a =
[[136 139 112 122 131 139 136 137 128 149]
 [104 126 122 119 116 134 145 118 145 131]
 [131 149 116 113 142 129 132 129 122 142]]
a[-3,-10] = 136
a[-3,-1] = 149
a[1,0] = 104
a[0,7] = 137
a[1,2] = 122
a[-3,-5] = 139
a[2,-2] = 122
a[-1,3] = 113
a[-2] = [104, 126, 122, 119, 116, 134, 145, 118, 145, 131]
a[-2,-3] = 118

m =
138  113  147  137  129  122  115  120  116  115  119  136  117  109
142  109  142  134  117  131  115  107  119  114  124  134  126  116
132  131  129  130  120  130  122  124  127  124  124  128  121  127
134  122  136  128  123  123  120  108  120  101  112  132  124  111
135  131  133  131  113  135  115  120  125  118  121  129  113  123
140  128  139  133  114  128  119  114  124  114  113  127  117  110
135  131  135  129  112  134  115  119  124  117  119  130  113  123
135  122  137  130  122  124  119  110  121  106  113  133  123  110
m[0, 0] -> 138
m[5, 11] -> 127
m[7, 9] -> 106
m[0, 1] -> 113
m[4, 10] -> 121
m[4, 13] -> 123
m[:, 9] -> [115, 114, 124, 101, 118, 114, 117, 106]
m[2, 3] -> 130
m[2, 13] -> 127
m[3, 12] -> 124
m[6, 11] -> 130
m[2, 1] -> 131
m[5] -> [140, 128, 139, 133, 114, 128, 119, 114, 124, 114, 113, 127, 117, 110]
m[:, 1] -> [113, 109, 131, 122, 131, 128, 131, 122]
m[3, 9] -> 101
m[:, 12] -> [117, 126, 121, 124, 113, 117, 113, 123]
m[6] -> [135, 131, 135, 129, 112, 134, 115, 119, 124, 117, 119, 130, 113, 123]
m[2, 5] -> 130
m[:, 4] -> [129, 117, 120, 123, 113, 114, 112, 122]
m[4, 12] -> 113
m[1, 9] -> 114
m[0, 7] -> 120
m[:, 3] -> [137, 134, 130, 128, 131, 133, 129, 130]
m[3, 13] -> 111
m[1] -> [142, 109, 142, 134, 117, 131, 115, 107, 119, 114, 124, 134, 126, 116]
m[2, 12] -> 121
m[3] -> [134, 122, 136, 128, 123, 123, 120, 108, 120, 101, 112, 132, 124, 111]
m[0, 6] -> 115
m[1, 11] -> 134
m[4, 0] -> 135
m[3, 7] -> 108
m[7, 10] -> 113
m[2, 11] -> 128
m[7, 11] -> 133
m[2, 7] -> 124

A = [117  99 111 140 112 123 109 114 116 108 150 134 157 157 121]
A[0] = 117
A[3] = 140
A[2] = 111

W =
[[112 136 111 143 112 147 138 147 112 114]
 [104 109 103 117 117 115 139 121 140 114]
 [155 116 139 109 148 110 113 111 130 152]]
Rows and columns are counted from 0.
(0, 0) -> 112
(2, 5) -> 110
(2, 9) -> 152
(0, 7) -> 147
(2, 4) -> 148
(0, 5) -> 147
(1, 1) -> 109
(1, 5) -> 115
(0, 8) -> 112
(0, 6) -> 138

X =
[[111 119 116 126 134 131 135 145 122 134 129]
 [124 119 129 136 139 125 151 132 130 122 117]]
X[0][0]: 111
X[1][8]: 130
X[0]: [111, 119, 116, 126, 134, 131, 135, 145, 122, 134, 129]
X[0][5]: 131
X[0][4]: 134
X[0][10]: 129
X[1][1]: 119

M =
array([[130, 130, 123, 147, 115, 126, 131, 131],
       [127, 129, 131, 132, 133, 115, 107, 131],
       [123, 126, 136, 125, 141, 120, 113, 124],
       [129, 126, 122, 124, 115, 115, 133, 139],
       [134, 129, 121, 121, 122, 118, 116, 140],
       [124, 130, 133, 146, 131, 137, 128, 116],
       [121, 122, 128, 125, 123, 127, 149, 123]])
M[0, 0] = 130
M[1] = [127, 129, 131, 132, 133, 115, 107, 131]
M[1, 0] = 127
M[1, 3] = 132
M[1, 2] = 131
M[6] = [121, 122, 128, 125, 123, 127, 149, 123]
M[2, 4] = 141
M[0] = [130, 130, 123, 147, 115, 126, 131, 131]
M[3, 3] = 124
M[6, 3] = 125
M[2] = [123, 126, 136, 125, 141, 120, 113, 124]
M[2, 7] = 124
M[5, 5] = 137
M[3, 0] = 129
M[5, 1] = 130
M[5] = [124, 130, 133, 146, 131, 137, 128, 116]
M[:, 7] = [131, 131, 124, 139, 140, 116, 123]
M[2, 6] = 113
M[4] = [134, 129, 121, 121, 122, 118, 116, 140]
M[6, 2] = 128
M[:, 1] = [130, 129, 126, 126, 129, 130, 122]
M[3, 1] = 126
M[:, 5] = [126, 115, 120, 115, 118, 137, 127]
M[:, 4] = [115, 133, 141, 115, 122, 131, 123]
M[4, 7] = 140
M[6, 0] = 121
M[:, 0] = [130, 127, 123, 129, 134, 124, 121]
M[0, 5] = 126

data =
[[120 130 128 128 133 133 143 122 145 130 133 133]
 [121 123 130 130 117 148 137 126 138 134 120 109]
 [125 124 136 124 116 126 143 130 131 111 111 147]
 [128 131 125 125 127 121 119 120 139 127 124 132]
 [120 127 128 126 116 129 151 133 130 127 125 117]
 [136 125 130 133 132 125 148 134 118 134 137 126]
 [123 117 129 126 137 116 126 131 128 130 117 136]
 [119 135 126 124 123 123 136 126 133 130 121 134]
 [120 127 130 131 125 124 127 123 141 124 124 121]
 [133 126 127 124 131 132 129 127 126 117 114 149]
 [128 128 127 122 125 118 125 129 141 132 127 121]
 [134 123 127 123 115 139 133 119 129 128 143 134]]
data[0, 0] => 120
data[:, 8] => [145, 138, 131, 139, 130, 118, 128, 133, 141, 126, 141, 129]
data[:, 11] => [133, 109, 147, 132, 117, 126, 136, 134, 121, 149, 121, 134]
data[11, 1] => 123
data[10, 6] => 125
data[2, 2] => 136
data[7, 11] => 134
data[4] => [120, 127, 128, 126, 116, 129, 151, 133, 130, 127, 125, 117]
data[:, 4] => [133, 117, 116, 127, 116, 132, 137, 123, 125, 131, 125, 115]
data[11, 5] => 139
data[8, 5] => 124
data[9, 3] => 124
data[2] => [125, 124, 136, 124, 116, 126, 143, 130, 131, 111, 111, 147]
data[1] => [121, 123, 130, 130, 117, 148, 137, 126, 138, 134, 120, 109]
data[:, 5] => [133, 148, 126, 121, 129, 125, 116, 123, 124, 132, 118, 139]
data[2, 0] => 125
data[:, 2] => [128, 130, 136, 125, 128, 130, 129, 126, 130, 127, 127, 127]
data[9, 7] => 127
data[2, 9] => 111
data[5] => [136, 125, 130, 133, 132, 125, 148, 134, 118, 134, 137, 126]
data[4, 9] => 127
data[10, 5] => 118
data[8, 4] => 125
data[7, 7] => 126
data[1, 11] => 109
data[5, 9] => 134
data[9, 0] => 133
data[8, 1] => 127
data[7] => [119, 135, 126, 124, 123, 123, 136, 126, 133, 130, 121, 134]
data[0, 10] => 133
data[7, 9] => 130
data[10] => [128, 128, 127, 122, 125, 118, 125, 129, 141, 132, 127, 121]
data[:, 9] => [130, 134, 111, 127, 127, 134, 130, 130, 124, 117, 132, 128]
data[8, 9] => 124
data[7, 4] => 123

x =
[[109 129 127 118 140 134 139 120 136]
 [116 127 128 121 137 134 135 118 134]
 [117 128 128 120 139 138 135 115 138]
 [126 130 124 125 141 141 133 114 131]
 [127 129 126 124 140 145 131 112 131]
 [126 130 128 129 139 147 126 110 132]
 [128 130 130 123 139 150 128 106 135]
 [135 132 128 126 137 153 131 104 127]]
x[0][0] = 109
x[7][0] = 135
x[6][6] = 128
x[:, 6] = [139, 135, 135, 133, 131, 126, 128, 131]
x[1][2] = 128
x[2][2] = 128
x[3][4] = 141
x[6] = [128, 130, 130, 123, 139, 150, 128, 106, 135]
x[4][4] = 140
x[:, 0] = [109, 116, 117, 126, 127, 126, 128, 135]
x[5][2] = 128
x[7][1] = 132
x[3][0] = 126
x[:, 8] = [136, 134, 138, 131, 131, 132, 135, 127]
x[:, 5] = [134, 134, 138, 141, 145, 147, 150, 153]
x[0][3] = 118
x[:, 3] = [118, 121, 120, 125, 124, 129, 123, 126]
x[2][0] = 117
x[4] = [127, 129, 126, 124, 140, 145, 131, 112, 131]
x[4][7] = 112
x[3][5] = 141
x[2][8] = 138
x[6][8] = 135
x[1][3] = 121
x[0][5] = 134
x[0] = [109, 129, 127, 118, 140, 134, 139, 120, 136]
x[3][6] = 133

grid = array([150, 132, 113, 128, 149])
grid[0] = 150
grid[1] = 132
